In the rows, zero is written as 128.
Each path below is one point turned by a fixed rotation once a step. After each direction that follows a path, write how fast that rotation turns it, in degrees per step (0 if it stays still).
Each turn is a multiple of 5 degrees from 10 to 175, or 0.
Each row of a path follows its step; steps can be skipped.
Rotation 1:
step 3: [124 114 131 127 131 130 126 133 126 122 144 130 128 129 130 126 125 136
 131 129 131 133 126 124 116 127 123 142 124 141 135 134 120 131 124 121
 118 127 127 134 132 126 137 129 120 139 125 122 128 128 114 133 128 127
 118 136 131 135 140 126 128 129]
step 6: [140 131 126 129 126 124 134 139 124 127 132 132 127 137 133 127 133 136
 131 141 137 143 130 120 139 127 129 132 139 130 122 132 125 131 129 123
 125 125 118 125 126 127 127 130 123 138 123 133 126 136 121 125 131 122
 123 114 132 130 139 116 122 134]
step 7: [124 126 120 123 117 134 120 132 125 130 120 130 123 114 129 132 125 131
 130 133 136 122 135 130 136 125 121 126 135 122 133 135 147 130 128 121
 130 128 120 131 118 127 138 122 129 128 119 141 127 131 135 132 124 119
 135 129 117 128 126 124 127 137]
step 17: [122 139 137 131 128 117 134 122 116 135 130 133 137 127 133 120 127 125
 114 140 126 126 133 125 134 131 114 122 135 134 131 130 129 130 131 138
 131 126 135 122 136 125 121 129 120 124 135 118 123 121 129 129 134 123
 121 121 125 126 126 118 123 123]
step 21: [126 124 125 130 130 125 121 126 123 112 132 113 139 127 128 115 128 136
 139 122 128 135 128 134 125 137 132 140 138 131 121 129 124 130 129 118
 127 119 127 120 128 125 131 130 141 128 128 133 136 127 126 122 131 132
 116 126 130 127 135 121 133 133]
step 27: [117 122 112 142 131 135 132 128 131 129 116 130 129 125 127 122 121 135
 130 122 119 133 133 130 133 127 130 120 129 130 115 127 131 135 132 127
 144 131 119 126 129 131 129 133 121 128 127 138 124 134 129 126 119 122
 130 137 132 129 117 132 124 136]
step 31: [135 113 132 127 128 119 125 111 124 132 128 135 122 126 123 134 135 120
 118 122 133 129 120 132 132 118 123 129 122 124 130 120 114 123 128 118
 126 130 128 132 130 142 130 135 125 134 123 116 131 133 122 125 135 126
 134 130 132 130 135 132 133 132]
step 39: [122 121 124 126 129 124 119 125 137 114 125 122 121 131 126 138 131 129
 130 128 128 138 128 137 132 133 110 133 135 133 125 134 127 125 122 121
 121 129 126 120 127 124 126 130 126 132 115 129 137 135 130 122 131 122
 142 124 125 132 138 127 133 142]
step 44: [137 129 122 125 128 125 122 127 132 122 125 120 133 126 134 125 118 129
 147 134 125 129 140 118 127 129 134 127 126 136 134 129 113 134 130 117
 137 125 115 124 116 124 128 133 123 135 134 126 133 125 134 134 118 131
 131 121 135 124 131 135 126 132]
step 45: [135 140 123 135 129 119 121 128 124 128 113 140 126 134 127 135 128 132
 122 126 122 128 125 127 143 137 132 123 138 132 124 133 136 126 135 125
 130 127 118 125 118 123 126 128 118 119 136 128 122 141 126 128 125 121
 132 124 130 119 124 133 123 121]
[129 128 126 127 125 130 130 128 130 127 130 126 129 129 130 128 126 130
 128 129 130 131 128 130 126 127 130 131 128 128 127 128 126 127 128 126
 128 125 128 127 127 127 129 129 129 126 129 126 124 126 129 128 126 124
 128 128 126 127 124 127 126 131] -> 125
[129 129 129 129 127 128 127 128 123 130 133 126 131 124 128 129 127 130
 128 129 131 127 127 127 128 128 127 132 128 127 128 128 129 127 126 128
 128 129 127 129 127 128 129 129 128 127 130 130 128 131 129 123 129 128
 130 128 129 129 128 127 128 126] -> 25
[127 130 132 127 127 127 128 129 129 128 130 130 128 129 130 128 130 128
 130 128 129 128 129 128 126 127 128 129 126 129 129 128 128 129 130 128
 131 131 128 129 131 130 128 131 128 129 130 130 124 128 127 126 128 130
 124 126 128 126 132 128 126 131] -> 125
[126 127 126 126 128 126 128 131 128 130 130 127 132 130 128 125 128 128
 128 126 129 127 127 127 129 129 128 126 126 129 133 127 125 127 128 129
 130 128 132 130 125 127 129 129 128 128 129 128 126 130 128 129 129 125
 128 128 127 130 130 129 131 128] -> 55
[127 126 127 126 129 130 128 127 129 130 130 128 127 125 127 126 128 128
 129 130 124 129 128 127 130 132 129 130 126 133 127 127 125 129 127 130
 128 131 128 129 129 127 127 127 129 126 127 129 126 129 128 130 128 128
 126 130 130 125 126 128 128 126] -> 45
[128 127 125 128 131 127 126 130 126 128 130 129 131 127 125 127 128 127
 128 128 126 130 129 128 129 127 130 129 129 127 127 127 128 126 127 130
 132 128 127 124 129 127 128 131 128 127 126 125 128 126 129 127 126 132
 127 129 129 129 128 130 127 131] -> 65
[129 125 126 132 128 126 129 127 128 129 128 128 129 130 126 128 129 126
 127 127 129 127 127 128 128 128 127 129 128 127 123 127 128 129 127 128
 129 126 129 129 126 131 125 126 124 125 128 129 126 127 127 129 127 127
 127 127 129 126 132 129 126 127] -> 100
Rotation 2:
step 0: [124 137 121 133 121 127 123 114 130 126 126 120 111 127 133 134 127 125
 133 125 133 129 128 137 140 125 122 134 128 124 132 131 108 130 129 118
 138 129 119 125 134 126 138 129 130 129 123 129 126 128 130 124 121 136
 131 130 125 123 135 134 120 131]
step 2: [135 130 122 126 122 134 118 121 133 132 121 135 127 126 135 114 119 126
 121 139 135 124 138 123 124 122 130 127 130 132 134 125 123 119 118 137
 130 129 134 131 129 126 118 120 130 129 123 129 123 129 142 131 122 119
 129 127 119 134 141 129 121 127]
step 7: [128 123 131 129 117 123 137 140 131 137 137 126 127 123 133 124 122 124
 133 119 138 133 128 114 119 137 128 124 127 127 135 127 137 128 131 129
 131 132 120 130 137 131 127 136 131 131 132 117 127 122 123 127 128 132
 120 126 117 128 113 129 118 134]
step 10: [132 124 125 128 125 128 137 134 138 132 131 138 133 131 141 137 119 116
 132 135 121 134 132 127 131 126 134 131 124 119 124 135 127 126 129 134
 129 136 134 124 134 125 114 131 132 142 130 121 125 128 128 123 132 127
 137 136 126 128 136 128 114 139]
step 26: [124 125 129 124 128 117 125 129 131 136 134 129 137 115 139 133 134 116
 124 124 124 129 130 132 125 116 137 121 121 128 111 132 124 126 134 122
 118 135 130 127 133 134 133 137 120 132 118 128 121 132 126 122 130 129
 126 140 122 124 124 134 131 128]
step 28: [121 124 139 129 128 129 121 118 132 130 129 120 126 134 129 143 133 126
 127 129 123 139 130 123 133 131 130 122 133 124 128 132 122 138 138 137
 124 117 121 133 125 127 126 123 134 137 123 127 124 143 139 136 125 124
 126 123 131 131 134 143 129 134]
step 32: [134 128 131 124 122 136 126 122 122 134 118 124 122 128 125 120 124 117
 121 131 134 139 128 121 120 130 128 117 131 134 139 132 132 121 122 126
 142 144 116 120 126 128 125 132 128 126 128 131 136 137 135 134 121 128
 118 132 130 129 122 128 130 132]
step 35: [131 129 123 131 125 126 131 131 122 136 121 139 128 125 124 135 112 113
 136 131 134 116 125 136 122 130 136 123 130 130 123 129 122 122 118 130
 129 131 111 123 132 128 129 129 135 138 121 125 130 132 130 137 141 131
 129 127 125 120 125 125 123 127]
step 41: [126 130 127 128 121 124 121 134 126 128 130 132 127 134 130 133 138 129
 117 131 138 140 128 124 134 131 127 122 126 133 136 134 128 125 129 129
 117 143 138 128 121 124 135 137 141 120 123 135 131 136 138 121 134 133
 135 135 122 129 134 127 121 119]
step 45: [131 141 135 145 123 126 141 118 127 126 126 121 130 129 144 127 123 133
 122 124 132 141 133 133 130 134 130 131 124 124 122 125 117 120 131 133
 135 121 126 126 125 133 129 132 127 126 120 132 126 123 135 133 129 121
 123 140 129 120 136 129 127 130]
[128 128 127 127 125 131 129 133 127 127 127 126 130 124 126 128 126 130
 128 129 128 127 129 127 129 128 130 130 127 132 129 127 129 128 129 127
 130 126 126 128 126 127 128 128 129 130 130 127 129 129 125 129 131 125
 129 129 128 127 126 128 127 129] -> 25
[129 126 127 128 129 129 126 129 129 129 129 127 126 129 127 128 127 131
 126 130 128 129 131 127 127 131 126 128 132 128 127 129 124 126 127 127
 128 125 127 130 128 128 128 129 126 125 127 126 127 129 126 128 126 130
 127 132 125 127 128 124 126 128] -> 160
[131 128 126 130 128 129 125 130 128 125 127 129 129 125 128 129 127 128
 131 126 129 127 126 129 129 129 129 128 129 127 129 127 125 124 127 129
 128 128 128 130 129 131 127 131 133 127 128 129 126 126 128 128 126 128
 131 128 130 132 128 128 128 127] -> 175
[128 125 128 129 127 128 130 130 127 129 127 129 127 129 127 130 132 127
 124 128 128 127 128 129 127 128 125 127 126 129 132 129 128 127 125 126
 126 129 126 130 129 133 128 131 125 126 127 128 130 125 130 128 130 127
 129 127 129 127 125 128 129 129] -> 40
[130 129 128 129 129 125 129 130 128 126 128 133 129 130 126 125 131 130
 127 129 129 131 128 129 130 126 129 130 129 128 129 129 131 128 129 127
 130 128 127 127 127 129 128 127 130 126 128 128 130 129 128 128 124 125
 129 131 129 126 129 126 129 128] -> 155
[130 129 128 130 128 126 129 130 129 131 129 125 129 130 129 127 124 127
 125 126 127 130 125 128 127 127 133 126 128 128 128 129 126 129 127 126
 127 130 129 127 128 128 129 131 127 128 128 129 128 129 127 131 126 128
 130 127 130 127 127 126 126 127] -> 115
Rotation 3:
step 4: [125 137 132 133 134 122 131 136 134 127 117 133 126 129 122 129 124 135
 135 128 121 135 128 125 122 122 133 137 130 133 128 130 120 127 124 120
 129 139 137 125 131 124 135 119 116 126 120 120 125 131 123 130 152 117
 129 125 134 127 126 125 122 123]
step 8: [132 127 121 134 135 145 135 124 126 138 136 133 127 141 140 120 124 131
 123 124 121 125 126 135 129 133 125 120 133 128 136 125 121 132 139 124
 128 129 134 139 121 124 132 140 137 136 125 126 139 134 124 132 127 130
 130 139 133 126 127 134 128 134]
step 13: [133 125 142 128 132 130 124 127 124 133 122 125 129 134 125 138 128 121
 124 137 132 128 133 116 119 136 121 134 123 132 120 127 127 138 132 126
 138 126 121 126 132 129 124 113 116 128 126 112 124 126 131 132 133 136
 139 133 131 130 132 136 134 125]
step 18: [129 130 131 127 126 129 126 120 137 118 130 136 140 115 125 116 138 126
 132 124 131 130 122 124 131 122 130 126 118 134 127 113 125 122 130 143
 119 128 125 121 126 125 125 141 133 120 128 115 124 130 129 128 122 125
 122 137 128 130 128 130 129 137]
step 21: [120 132 139 130 125 127 134 129 142 116 132 129 126 133 123 133 137 127
 138 128 129 124 117 120 127 119 122 135 125 118 130 132 126 116 123 127
 124 121 136 126 125 133 120 134 132 128 131 118 134 122 122 124 135 139
 116 131 123 129 125 133 132 128]
step 29: [132 130 128 127 127 132 128 119 126 131 127 121 120 129 124 124 139 141
 131 135 129 122 126 125 124 135 125 123 131 131 121 114 126 125 128 127
 132 126 130 119 136 135 145 141 116 129 143 134 122 130 128 120 128 128
 135 121 119 118 130 133 125 122]
step 30: [123 127 123 142 119 131 125 138 127 128 123 111 125 133 123 123 133 133
 135 128 130 120 140 115 128 126 136 129 116 123 131 118 130 129 124 123
 131 121 127 125 113 128 125 124 128 126 136 120 122 132 128 120 132 127
 124 131 132 116 125 127 124 134]
step 32: [129 119 129 127 119 124 126 126 125 123 120 134 110 120 127 133 135 139
 132 136 121 117 131 131 126 133 123 126 121 128 130 126 128 123 119 122
 126 126 124 128 128 132 124 118 126 120 136 126 135 122 134 133 120 132
 145 115 126 131 135 136 125 124]
step 36: [132 128 136 134 131 131 125 133 133 131 130 131 142 132 120 132 142 131
 139 123 122 128 127 132 117 118 128 135 132 139 130 123 138 123 123 128
 134 134 135 129 124 124 123 123 124 138 127 134 128 115 138 118 127 122
 118 139 128 130 124 128 130 135]
step 40: [122 115 134 135 145 133 132 118 135 124 134 125 120 138 140 130 123 130
 133 125 131 123 117 129 127 123 125 133 119 126 123 136 113 134 119 122
 126 130 124 123 129 126 134 122 129 131 123 125 124 137 120 129 122 127
 121 127 131 121 130 128 133 117]
[127 126 129 130 128 131 131 126 128 129 130 129 130 130 126 127 128 129
 124 127 127 127 127 126 127 127 130 130 129 127 130 127 129 125 130 127
 131 126 130 126 128 129 130 128 129 131 129 131 127 128 126 128 129 130
 127 125 127 129 128 126 127 128] -> 55
[129 127 129 127 127 130 125 127 127 130 127 130 128 127 129 128 129 124
 127 126 127 125 127 128 131 128 128 130 132 129 129 128 128 127 128 127
 127 128 124 127 126 128 127 133 129 125 129 128 128 125 128 128 130 126
 128 125 128 130 129 130 128 126] -> 110
[126 129 129 130 128 125 129 125 127 128 128 128 125 127 127 131 127 127
 127 131 129 129 127 127 128 130 125 128 130 129 130 126 127 126 128 127
 125 126 130 129 127 123 132 128 128 129 128 128 128 128 128 125 127 128
 127 127 127 131 128 130 128 130] -> 140
[129 127 126 129 134 127 130 127 130 133 128 133 129 129 128 128 125 126
 127 128 127 128 130 126 127 129 129 129 129 129 125 128 127 127 127 128
 128 127 129 128 128 127 129 127 129 126 126 126 130 127 129 129 127 128
 128 130 130 126 129 128 129 127] -> 10
[130 127 126 130 125 129 128 130 129 130 129 126 131 128 127 130 126 127
 131 130 130 124 130 126 128 132 127 128 129 126 129 126 126 128 131 129
 128 129 127 126 128 130 130 127 126 128 128 128 128 126 130 129 126 129
 132 128 127 128 128 128 126 130] -> 20
